0: np.array([145, 100, 130, 123, 139, 172, 090, 079, 128, 144, 119, 120])
1: np.array([123, 224, 142, 129, 096, 118, 124, 122, 164, 193, 158, 210])
2: np.array([133, 212, 069, 113, 095, 168, 135, 104, 110, 151, 162, 146])
3: np.array([144, 085, 119, 093, 150, 162, 117, 131, 172, 116, 103, 120])
4: np.array([121, 070, 161, 112, 164, 128, 143, 185, 122, 125, 110, 123])
5: np.array([134, 031, 158, 110, 215, 041, 092, 189, 192, 163, 075, 160])
6: np.array([162, 063, 112, 112, 145, 179, 132, 155, 109, 134, 117, 105])
7: np.array([115, 230, 128, 132, 106, 125, 161, 161, 100, 142, 160, 146])
8: np.array([133, 068, 151, 119, 138, 122, 126, 158, 131, 136, 098, 115])
9: np.array([121, 065, 151, 104, 189, 000, 100, 168, 167, 176, 115, 130])
10: np.array([131, 066, 143, 126, 181, 136, 158, 078, 111, 168, 102, 103])
11: np.array([113, 105, 099, 142, 167, 052, 114, 086, 133, 105, 140, 099])
12: np.array([115, 168, 044, 105, 088, 243, 173, 103, 095, 124, 172, 122])
13: np.array([118, 080, 154, 109, 098, 222, 120, 128, 116, 043, 124, 077])
14: np.array([157, 096, 174, 137, 186, 062, 136, 189, 191, 168, 106, 180])
15: np.array([121, 126, 033, 113, 157, 105, 117, 150, 215, 169, 118, 173])
16: np.array([115, 159, 070, 120, 091, 224, 154, 095, 098, 113, 168, 118])
17: np.array([137, 055, 134, 128, 117, 174, 091, 084, 103, 073, 124, 089])
18: np.array([098, 186, 020, 145, 125, 236, 160, 177, 113, 115, 136, 103])
19: np.array([131, 015, 159, 078, 187, 119, 144, 088, 134, 173, 076, 125])
20: np.array([124, 104, 187, 111, 138, 100, 131, 138, 123, 100, 131, 097])
21: np.array([126, 122, 142, 137, 094, 180, 167, 131, 089, 070, 130, 118])
22: np.array([130, 208, 143, 147, 087, 074, 137, 119, 141, 144, 134, 145])
23: np.array([127, 206, 141, 135, 127, 120, 146, 160, 103, 143, 156, 136])
24: np.array([118, 136, 148, 141, 113, 148, 109, 124, 145, 135, 121, 121])
25: np.array([100, 130, 159, 121, 150, 131, 090, 063, 127, 097, 141, 123])
26: np.array([155, 108, 135, 124, 166, 112, 145, 187, 172, 146, 111, 162])
27: np.array([124, 224, 168, 121, 084, 073, 130, 128, 128, 148, 165, 143])
28: np.array([161, 070, 144, 127, 101, 134, 102, 063, 127, 069, 134, 111])
29: np.array([140, 054, 167, 088, 144, 199, 096, 099, 103, 105, 123, 112])
30: np.array([137, 033, 118, 093, 164, 102, 126, 169, 144, 117, 090, 133])
31: np.array([126, 206, 102, 127, 132, 033, 126, 185, 173, 206, 161, 176])
32: np.array([149, 110, 171, 094, 110, 116, 115, 169, 136, 119, 096, 158])
33: np.array([085, 240, 061, 145, 130, 100, 087, 182, 214, 178, 142, 181])
34: np.array([139, 139, 178, 134, 074, 217, 131, 036, 058, 078, 167, 086])
35: np.array([180, 016, 199, 085, 148, 162, 139, 083, 076, 143, 030, 118])
36: np.array([143, 041, 156, 118, 122, 177, 091, 135, 115, 112, 093, 143])
37: np.array([092, 154, 005, 127, 135, 126, 122, 175, 144, 141, 145, 100])
38: np.array([123, 206, 147, 142, 068, 075, 153, 164, 107, 138, 134, 155])
39: np.array([135, 050, 165, 119, 155, 146, 140, 114, 087, 138, 117, 105])
40: np.array([130, 168, 015, 138, 119, 249, 139, 129, 112, 102, 142, 112])

np.array([135, 144, 176, 085, 155, 115, 178, 172, 173, 146, 114, 171]) 26 32 14
np.array([120, 181, 131, 112, 097, 182, 159, 144, 072, 088, 112, 089]) 21 16 23
np.array([125, 083, 148, 177, 149, 028, 138, 088, 131, 077, 135, 095]) 11 20 28
np.array([123, 034, 123, 094, 160, 062, 137, 197, 158, 108, 090, 136]) 30 4 8
np.array([112, 172, 183, 136, 076, 202, 171, 014, 030, 097, 157, 070]) 34 21 16
np.array([127, 114, 130, 132, 139, 150, 142, 116, 104, 082, 122, 080]) 21 20 17
np.array([168, 020, 184, 089, 163, 156, 142, 087, 093, 154, 041, 117]) 35 19 39
np.array([114, 096, 174, 138, 135, 119, 146, 091, 151, 108, 127, 107]) 20 24 25
np.array([130, 190, 126, 142, 096, 077, 144, 136, 136, 152, 131, 142]) 22 38 27
np.array([123, 110, 124, 154, 136, 143, 142, 123, 189, 125, 151, 142]) 24 3 26
np.array([114, 163, 149, 134, 095, 170, 157, 060, 067, 118, 154, 096]) 34 21 16
np.array([103, 169, 144, 139, 141, 174, 130, 110, 106, 112, 125, 098]) 24 21 25
np.array([131, 025, 124, 099, 165, 088, 127, 164, 147, 126, 083, 137]) 30 8 4
np.array([118, 151, 068, 114, 107, 137, 120, 191, 139, 153, 134, 133]) 37 24 23
np.array([111, 136, 146, 123, 146, 127, 107, 089, 115, 103, 136, 127]) 25 24 0
np.array([099, 188, 063, 128, 125, 190, 124, 179, 139, 113, 124, 120]) 18 37 40
np.array([196, 019, 225, 110, 155, 161, 102, 116, 106, 154, 065, 095]) 35 39 36
np.array([179, 116, 133, 146, 114, 127, 167, 163, 070, 083, 106, 103]) 21 6 20
np.array([100, 152, 014, 138, 135, 141, 124, 174, 151, 142, 146, 107]) 37 18 15
np.array([111, 128, 004, 114, 162, 098, 111, 143, 243, 192, 124, 191]) 15 33 37
np.array([115, 102, 178, 139, 113, 046, 102, 109, 156, 127, 120, 120]) 20 11 24
np.array([147, 079, 129, 111, 138, 166, 132, 140, 117, 139, 118, 112]) 6 8 39
np.array([122, 128, 145, 149, 139, 020, 082, 060, 137, 128, 123, 142]) 11 25 22
np.array([137, 111, 141, 123, 119, 085, 157, 110, 139, 117, 134, 097]) 20 11 24
np.array([135, 057, 144, 166, 139, 137, 086, 134, 118, 082, 140, 068]) 17 28 8
np.array([107, 164, 027, 123, 113, 149, 122, 185, 140, 163, 151, 123]) 37 2 18
np.array([104, 122, 150, 128, 159, 149, 146, 177, 103, 118, 122, 099]) 4 8 20
np.array([130, 148, 139, 154, 140, 067, 111, 093, 178, 156, 144, 172]) 22 24 11
np.array([113, 126, 078, 120, 174, 098, 109, 126, 196, 161, 107, 166]) 15 26 3
np.array([126, 208, 140, 141, 052, 089, 156, 157, 097, 127, 137, 153]) 38 22 7
np.array([132, 179, 139, 127, 108, 103, 118, 136, 162, 176, 143, 190]) 1 22 27
np.array([113, 109, 188, 122, 134, 137, 114, 080, 122, 107, 145, 103]) 25 20 24
np.array([152, 082, 139, 112, 136, 187, 083, 080, 132, 147, 116, 120]) 0 29 36
np.array([125, 181, 147, 144, 095, 102, 125, 118, 142, 140, 129, 136]) 22 24 27
np.array([091, 161, 000, 142, 142, 129, 158, 185, 160, 173, 168, 116]) 37 15 18
np.array([125, 107, 135, 162, 139, 068, 133, 115, 126, 091, 129, 115]) 11 20 8
np.array([128, 128, 131, 151, 152, 004, 071, 064, 151, 139, 124, 159]) 11 9 25
